In the data rows, zero lies at 4.5, halfway between 4 and 5.
What is the hidden score of each row? Scores go from 0 to 20, and 10 is about the middle. The score is a weighted sum of the row's numbers plus the product of two more (or one squared), each taken from its middle value.
[5 5 3 4 4 3 5 9 7 5 5 3 2 5 4 3 3 7 5 4 6 5 6 6] 8
[6 2 1 4 5 6 6 4 6 4 3 5 2 1 2 8 4 4 5 9 4 8 1 4] 9
[5 5 6 5 6 5 5 3 5 4 4 6 7 4 6 4 4 5 4 4 4 3 4 4] 19
[3 4 4 5 3 3 5 4 7 4 5 4 4 6 5 4 4 4 4 3 6 5 5 6] 14
[7 6 3 2 7 1 5 5 4 4 6 3 4 4 4 3 3 4 9 4 8 2 6 4] 10
[5 5 5 4 4 5 5 5 4 5 5 3 5 4 4 5 4 4 5 5 5 5 5 4] 16
[6 5 3 4 6 1 5 6 5 5 6 3 4 5 4 3 3 5 5 4 7 4 6 4] 9
[5 4 4 5 3 3 6 7 5 2 5 4 3 5 4 5 5 7 5 3 4 5 4 4] 4
[4 4 5 3 4 5 5 5 3 6 5 4 5 5 4 4 5 5 4 4 4 3 5 4] 10
[4 4 4 4 3 4 5 5 5 3 5 4 4 5 4 5 4 5 6 4 5 6 5 5] 11
[6 3 4 5 5 3 6 4 6 2 5 4 4 4 4 5 5 8 4 4 3 5 3 4] 17
[5 4 5 4 5 4 6 4 5 3 4 5 5 4 4 5 4 5 4 5 3 6 4 4] 10
[5 3 5 6 5 4 6 4 6 3 4 4 5 4 4 5 5 6 3 4 3 5 4 3] 12
[4 3 5 3 0 4 4 2 3 4 6 5 4 5 4 6 8 6 4 4 3 5 5 4] 18
[5 5 3 5 5 2 6 8 6 5 6 3 3 5 4 2 3 6 4 3 7 5 6 5] 7
[2 6 6 3 5 6 3 2 3 6 3 6 8 5 7 3 4 1 3 4 4 4 5 5] 13
[3 4 5 8 2 4 5 3 5 3 6 4 4 7 5 5 5 4 4 3 5 5 6 5] 8
[5 4 3 4 5 5 5 5 6 4 4 4 5 3 3 5 4 5 8 5 5 5 5 5] 16
[4 4 5 2 4 4 5 4 4 4 4 5 3 5 4 6 5 6 4 4 5 5 3 5] 10
[3 6 6 4 5 6 3 4 5 6 4 4 5 5 6 4 5 1 3 3 3 4 5 5] 7
[4 4 6 4 3 5 4 5 4 6 6 4 6 5 4 4 5 4 4 4 3 3 5 4] 10
[6 3 5 5 4 3 6 5 6 2 5 4 4 5 4 5 5 7 5 4 4 5 4 4] 15
[7 6 3 3 6 1 5 5 4 4 6 3 4 4 4 3 3 4 8 4 8 3 6 4] 11
[6 2 2 4 5 6 6 4 6 4 3 5 1 0 2 8 4 5 5 9 4 8 1 4] 12
[6 3 1 4 5 6 6 4 6 4 2 5 2 0 1 8 4 5 5 9 4 9 1 4] 14
[3 4 6 5 2 5 4 2 3 4 6 6 5 6 5 5 5 5 4 4 4 5 4 4] 9
[4 5 5 7 5 6 4 5 4 5 4 4 5 5 5 3 4 4 5 4 4 2 6 6] 5
[3 5 6 7 4 6 3 4 3 5 5 6 5 7 5 4 4 4 4 4 4 4 7 5] 8
[5 5 5 7 5 6 4 5 4 5 4 4 5 5 5 3 4 4 5 4 4 2 6 6] 6
[6 2 1 4 5 6 6 4 6 4 3 4 2 0 2 7 4 5 5 9 4 8 1 4] 12
[4 4 5 3 5 5 5 5 4 6 5 3 6 5 4 3 5 5 2 4 3 3 5 4] 10
[4 4 5 4 4 4 5 7 5 9 6 1 6 5 4 4 8 4 3 3 2 3 5 0] 6
[6 5 4 6 3 3 6 6 5 2 6 3 3 5 4 5 5 6 6 4 5 6 5 5] 15
[3 7 7 4 6 6 1 2 3 6 3 9 7 5 8 3 3 2 3 4 4 4 6 5] 11
[4 5 6 6 6 6 3 4 3 5 4 5 5 5 6 3 4 4 4 4 5 1 6 7] 9
[7 0 2 5 6 4 7 4 9 3 3 5 3 1 2 7 5 6 5 8 1 6 0 3] 3
[6 2 1 4 5 6 6 4 6 4 2 5 2 1 2 8 4 5 5 9 4 8 1 4] 10
[4 5 6 5 4 5 4 6 4 8 5 3 7 5 4 2 5 4 1 4 4 4 5 3] 14
[7 6 4 3 5 3 5 6 4 4 8 3 4 5 3 4 3 5 9 4 7 4 7 5] 17
[5 4 4 5 3 3 6 7 5 2 6 4 3 5 4 5 5 7 5 3 4 6 4 4] 10
[5 4 5 5 5 3 6 4 5 3 5 5 5 5 4 5 5 6 5 4 3 5 4 3] 5
[2 7 6 4 4 6 3 3 3 7 3 6 8 5 7 3 3 1 2 4 4 4 5 5] 8
[4 4 4 5 2 4 5 7 7 3 5 3 2 7 5 4 4 5 5 3 6 6 6 7] 9
[4 4 5 9 4 4 5 4 2 3 6 4 5 7 5 5 5 5 4 4 5 3 7 5] 6
[4 4 5 2 0 3 4 3 4 5 6 5 5 5 3 7 9 6 5 4 1 4 4 2] 13
[4 4 4 5 3 4 5 8 6 3 5 3 2 7 4 4 3 6 4 3 6 7 6 8] 10
[3 5 5 5 5 5 4 4 4 6 5 4 9 5 5 4 5 2 2 3 3 4 4 3] 6
[6 2 4 5 5 4 8 4 6 2 4 5 3 4 4 5 5 6 5 5 3 5 3 4] 4
[5 5 5 6 5 4 5 4 5 4 5 4 7 5 5 6 5 5 6 4 4 5 4 3] 12
[5 4 6 5 5 4 5 3 4 4 5 6 8 5 5 5 4 5 4 4 3 4 4 3] 10
[5 4 5 9 5 5 5 4 3 4 5 4 5 5 5 3 4 4 4 4 5 2 5 5] 3
[4 5 6 4 5 6 4 6 3 8 5 4 8 5 4 2 4 4 1 4 4 4 6 3] 16
[1 8 7 2 5 8 1 2 3 7 1 8 6 5 9 2 3 0 3 4 4 4 6 6] 9
[4 4 3 4 4 3 5 9 7 4 6 3 0 6 4 3 3 7 4 3 7 6 6 7] 8
[6 4 5 6 5 4 6 4 6 3 4 5 5 4 4 6 5 6 3 4 3 5 4 3] 15
[2 6 6 3 5 6 2 2 4 6 4 6 6 5 7 3 5 0 3 3 3 5 5 5] 11
[4 6 6 6 7 7 2 4 3 6 2 6 5 5 7 2 3 4 3 4 4 1 6 8] 5
[7 3 2 4 6 5 6 4 5 4 3 4 3 1 3 7 4 4 5 8 5 6 2 4] 11
[3 9 8 4 7 9 0 4 0 7 0 9 6 5 9 2 2 2 3 4 4 2 7 8] 9
[5 4 5 5 5 3 5 5 5 4 5 4 6 5 4 6 6 5 5 3 4 6 3 3] 9
[7 6 3 3 6 1 5 6 4 4 6 3 4 5 4 3 3 4 9 4 8 2 6 4] 7
[6 1 2 6 5 3 7 4 7 0 4 4 2 3 3 6 5 8 4 6 3 6 2 4] 7
[3 4 5 4 3 5 5 0 3 4 6 5 4 5 5 6 5 6 3 4 5 5 4 4] 14
[7 3 1 4 6 5 6 4 5 4 3 4 3 1 2 7 4 5 6 9 5 7 2 4] 12
[4 4 4 1 4 4 5 4 5 4 4 5 3 5 4 5 5 6 4 4 5 5 3 6] 10
[4 3 6 4 3 4 5 2 4 4 5 5 5 5 5 6 5 6 4 4 4 5 4 4] 14
[5 5 6 5 5 5 5 4 4 4 4 5 7 4 4 5 4 5 4 4 4 5 4 3] 15
[4 4 4 6 3 4 5 7 5 2 5 3 3 6 5 4 4 5 5 4 6 5 6 6] 9
[6 5 3 4 5 1 5 6 5 5 6 3 4 5 4 3 3 5 5 4 8 4 6 4] 11
[3 3 5 4 4 5 4 4 4 5 5 4 5 6 5 4 5 5 3 4 4 4 5 4] 10
[1 9 7 3 5 9 0 2 3 7 0 8 5 5 9 2 2 0 3 4 4 4 6 8] 8
[7 1 2 4 5 4 7 4 9 3 3 5 3 0 2 7 5 6 5 9 2 7 1 4] 11
[6 2 2 4 5 6 6 4 6 4 2 4 2 0 2 8 4 5 5 9 4 8 1 4] 14
[7 4 2 5 5 3 7 4 6 3 5 3 0 4 4 4 3 5 5 5 6 3 4 5] 1
[5 4 3 6 6 5 4 4 5 4 4 4 5 3 4 5 4 4 5 6 4 6 4 4] 10
[7 0 2 4 5 5 7 4 8 3 3 5 3 0 3 7 4 6 5 9 2 7 1 4] 13
[4 4 3 5 3 3 5 9 6 2 6 3 1 7 4 4 3 5 4 3 6 7 6 8] 4
[7 0 2 5 6 4 7 4 9 3 3 5 3 1 2 7 5 7 5 7 1 6 0 3] 3
[6 3 2 4 5 6 6 4 5 4 3 4 2 1 2 7 4 4 5 9 5 7 2 4] 12
[8 6 2 3 9 3 5 4 3 5 6 4 4 3 4 5 3 3 6 5 8 4 5 3] 14
[4 4 5 9 4 4 5 5 2 3 6 4 5 6 5 4 5 5 4 4 5 3 6 5] 4
[7 6 3 3 7 1 5 5 4 4 6 3 4 4 4 3 3 4 9 4 8 2 6 4] 10
[1 8 7 3 5 8 1 2 3 7 1 7 5 6 9 2 2 0 3 4 4 4 6 7] 6
[3 5 6 5 6 6 3 4 3 5 4 5 5 5 6 3 4 4 5 4 4 3 6 6] 9
[5 4 5 5 4 3 6 5 5 3 5 4 4 5 4 5 5 6 5 4 4 6 4 4] 9
[6 2 1 4 5 6 6 4 6 4 2 5 2 1 2 8 4 5 5 9 4 8 1 4] 10
[3 5 5 9 3 4 5 4 4 2 6 4 4 8 4 5 5 5 4 3 5 5 8 5] 8
[3 9 8 4 6 9 0 4 0 7 0 9 6 5 9 2 1 2 3 4 4 2 6 9] 5
[4 4 5 4 4 4 5 7 5 9 6 1 6 5 4 3 8 4 3 3 2 3 5 0] 7
[6 4 3 2 4 3 5 8 5 3 6 4 3 4 2 4 4 5 8 5 6 5 4 5] 10
[4 4 5 5 5 6 5 4 4 4 5 4 6 4 4 5 5 4 4 5 4 5 4 4] 14
[5 6 5 4 4 4 5 4 3 5 5 4 5 5 4 6 5 5 4 4 6 5 5 4] 14
[7 0 2 5 6 5 7 4 8 3 3 5 3 1 2 7 5 7 5 8 1 6 1 3] 6
[5 5 5 6 8 6 3 5 5 6 1 5 4 5 6 3 3 4 4 4 4 0 6 7] 3
[4 4 5 3 2 5 5 6 4 4 5 4 5 5 4 4 4 5 4 4 4 5 5 5] 11
[3 4 5 5 4 5 5 5 5 7 5 2 6 5 4 3 6 5 2 4 3 3 5 4] 10
[4 4 5 3 1 4 4 4 4 7 6 4 5 5 4 5 9 5 4 4 1 3 4 0] 5
[3 4 6 6 4 5 4 3 3 4 5 5 6 5 5 5 4 5 4 4 4 3 5 5] 8
[3 8 7 4 5 7 1 2 2 7 2 9 7 5 9 2 3 2 3 4 4 4 6 6] 11
[5 5 3 4 5 2 6 8 6 5 6 3 3 5 4 2 3 6 4 4 7 5 6 5] 9
[4 4 5 4 4 5 5 5 4 7 5 3 6 5 4 3 5 5 2 4 3 3 5 4] 10
[7 0 2 4 6 5 7 4 8 3 2 5 3 0 2 7 5 6 5 9 2 7 1 4] 13
[4 4 5 3 0 4 4 4 4 5 5 4 4 4 4 7 9 6 4 4 3 5 4 2] 14
[7 6 3 3 6 1 5 5 4 4 6 3 4 4 4 3 3 4 8 4 8 2 6 4] 9
[3 7 6 2 5 6 2 1 3 6 4 8 7 5 7 3 4 1 2 4 3 5 5 5] 10
[6 2 3 5 5 4 6 5 9 2 3 4 3 2 3 6 5 7 5 6 3 6 2 4] 12
[6 2 2 4 5 6 6 4 6 4 3 4 1 0 2 8 4 5 5 9 4 8 1 4] 13
[7 6 3 3 6 1 5 5 4 4 6 3 4 4 4 3 3 4 9 4 8 2 6 4] 10
[3 4 5 6 5 5 4 3 3 4 5 4 7 5 6 4 4 5 4 4 4 2 5 5] 6
[7 4 2 4 6 5 6 4 5 4 4 4 3 1 3 7 4 4 5 7 5 6 3 4] 14
[4 4 4 1 4 4 5 4 5 4 4 5 4 5 4 5 5 6 5 4 5 5 3 6] 12
[4 5 6 5 4 5 5 6 4 8 6 2 5 5 4 3 5 4 2 4 4 4 5 3] 11
[6 5 5 4 7 5 5 5 5 5 4 5 5 4 4 4 4 4 5 5 4 4 4 4] 9
[7 0 2 5 6 4 7 4 9 3 3 5 3 1 3 7 5 7 5 8 1 6 0 3] 4
[5 4 5 5 5 5 6 4 5 3 4 5 5 4 5 5 4 5 4 4 3 5 4 4] 12
[4 5 6 4 1 5 4 5 3 5 5 5 5 5 4 4 4 5 4 4 4 5 5 5] 12
[5 4 3 4 4 3 6 9 7 4 5 3 0 5 4 2 3 7 4 3 7 5 5 6] 6
[5 5 3 4 4 2 6 9 7 5 5 3 1 5 4 3 3 7 4 3 7 5 5 6] 4
[4 5 5 8 4 4 5 7 4 2 6 3 3 6 4 4 4 6 5 4 5 4 6 5] 7
[3 5 5 6 5 6 3 5 3 5 4 5 4 5 5 4 4 4 4 5 4 4 6 6] 8
[3 9 8 5 7 9 0 4 0 8 0 9 6 5 9 2 1 2 3 4 4 2 7 9] 6
[5 3 4 4 5 4 5 4 6 3 4 4 4 4 4 6 4 6 5 5 4 5 4 4] 11
[3 5 6 6 5 6 4 4 3 5 4 5 6 5 5 4 4 4 5 4 4 3 6 6] 13
[4 4 5 3 3 4 4 4 3 5 6 4 5 5 4 5 6 5 5 4 3 4 4 4] 9
